Here are some points:
11|23| 7|13|-2|14| 0| 7| 9| 8|-1|16
-33|-58| 80| 78|-33|-43|-16|-38|  2|  9|-41| -4
-4|-3|-4| 2| 1|10|-7|15| 0| 4|-5| 5
  0| 10|-22| -4|-11| 11|  9|  7|  3|  4|  8|  9
 46| 11| 20| 11| -9|-14|-10| -3| 24| 35|  1| 16
-32| -5| 36|-70|  2|  0| -4| 26| 18|-48| -3|-31
 -4|  5|-19|  8|-14| 13| -2|  2|  4| 20| 16| 18
-11|  6|-21| -4|-16|  4| 27|  8| -8|-18|-13|-13
  9|  2| -8| 14|-14|  5|-13|-29| 19| -9| 11| -7
 39| 19| 11| -2| 11|-14|  5|-13| 36| 24| 11| 31
 -8|-19| 25| 25|-13| -8|  4| -8| 12|  8| -4| 11
-28| 17|-33|  1|-11|  7| 20| 17| -9|  3|  0|-20
 18| 23|  3|  9|  8|  8|-17| 47|  1| 10| 49|-13
 21| 35| 20| 23|  7| 12|-14| 11|  3| 31| 10|  6
114|-40|-46| 21|  4| -3|-36|-12|-13| 30| 31|  3
  86| -55| 123| 121|  40|-115| -26| -68|  28|  73| -46|  34
 11|  9|  0|  9|-30|-17| -1|  8| 16|  0| 18|  9
 89| 19| 41|-14|100| 11| -4|  3| 11| 37| -4| 47
 -32| -38|  25|-119|  51|  50| -57|  -1| -18|-127| -43|-123
15|24|19|19|-2|21|-3| 0|-2|31|-3|23
  9|-30|-55| 22|-38| 13| 16|-20| 17|  0| 34| 34
   4|  12|  -4|  -3| -10|  -1|-121|  -4|   6|   1|   1|  10
  2|  7| 13| -1|-15| -3|  6| 15|  7|  8| 16| 14
  0| 14|-26|  1|-11|  3| 21| -4| -1|  7| 16| 16
 40| 38| 12| 35| 35| 17|-38| 48| -3| 40| 42| -9
  7| 15| -9|-14| -2|-18|  6| -8|  7|-12| -1| 14
Here are 17 more points, each followed by its number:
-65| 22|-40| -3| -9|  6| 37|  7| -7| -6|-12|-46 0
  3| 16|-12|-18|  0| -5|  5|-10|  3| -9|  3| 10 1
-39|  0| 22|-93| 40| 53|  8| 21| 16|-45| -1|-22 2
 14|  2|-36| 34| -6|  1| -1|-13|  3|-15| 31| -5 3
-16|  0|-47|-12|-24|-17| 21|-14|-15|-22|-30|-37 4
-44|  3| -5| -7| 16| 20| 17|  1|-40|  1|-20| -1 5
-35|  4| 21|-81| 20| 41| 14| 17|  8|-35| -2|-10 6
 17| -4|-25|  0|  3|-10| -9| 10|-20|  7|  6|  4 7
 16|-40|-17| -3| 20|-26|-40|  8|-11| 15|-10| -3 8
 36|-44|127| 13| 11|-42|-14|-21| 71| 15|-10|  5 9
  0|  7|-14| -8| -7|  3|  4|  5|  6| -1|  6| 13 10
 63|  3|-36|  1|-16|  8| 31|  4|-19| -8| -4|  8 11
-19|  6|-33| -4|-26| -5| 27|  7|-22|-21|-22|-34 12
 2|-6|-9|-9|-8|-1| 2| 1| 3|11| 1|17 13
 22|-22| -2| 11| 21|-13|-30| 23|-28| 15| -6| -9 14
  3|  2|  5|-20| -7|  7|  8| 13|  8| -2| -1| 15 15
-43| -5| 29|-67| 10| 33|  2| 28|  3|-33|  2|-34 16
Which three of these numbered points are nearest to each point below, looking only along the 5 directions in which the first points spread most? Their numbers follow each, nearest first.
  7|-16|-10|  4|  1|  3| -7|  3| -4|  4| 12| 13 > 7 13 10
  6|-32| 78| 67| 54|-44| -3|-53|-21| 62|-53| 31 > 9 14 8
  -7| -86|  71|  96|   9|-103| -27| -59| -19|  13| -60| -11 > 9 8 14
-127| -13| -11| -19|  32| -23|  37| -41| -54|  15| -23| -13 > 0 5 12
 -6| 17| -3| -4|-11|  3| 14|  5| 13|  7| 11|-88 > 5 15 1
 1| 4|-9| 7|-5|11|-1| 1|-5| 0| 9| 7 > 10 13 1
-59|  4| -8|-29|-11| 17| 21|  2|  6|  8|  7|  4 > 0 5 12
-27| 19|-34| -9|-15|  6| 25|  8|-11|-21|-26|-29 > 12 0 5
 -3|-23| 19| 18| -9|-28|-10|-22|  8|-11| -8| -8 > 8 13 14
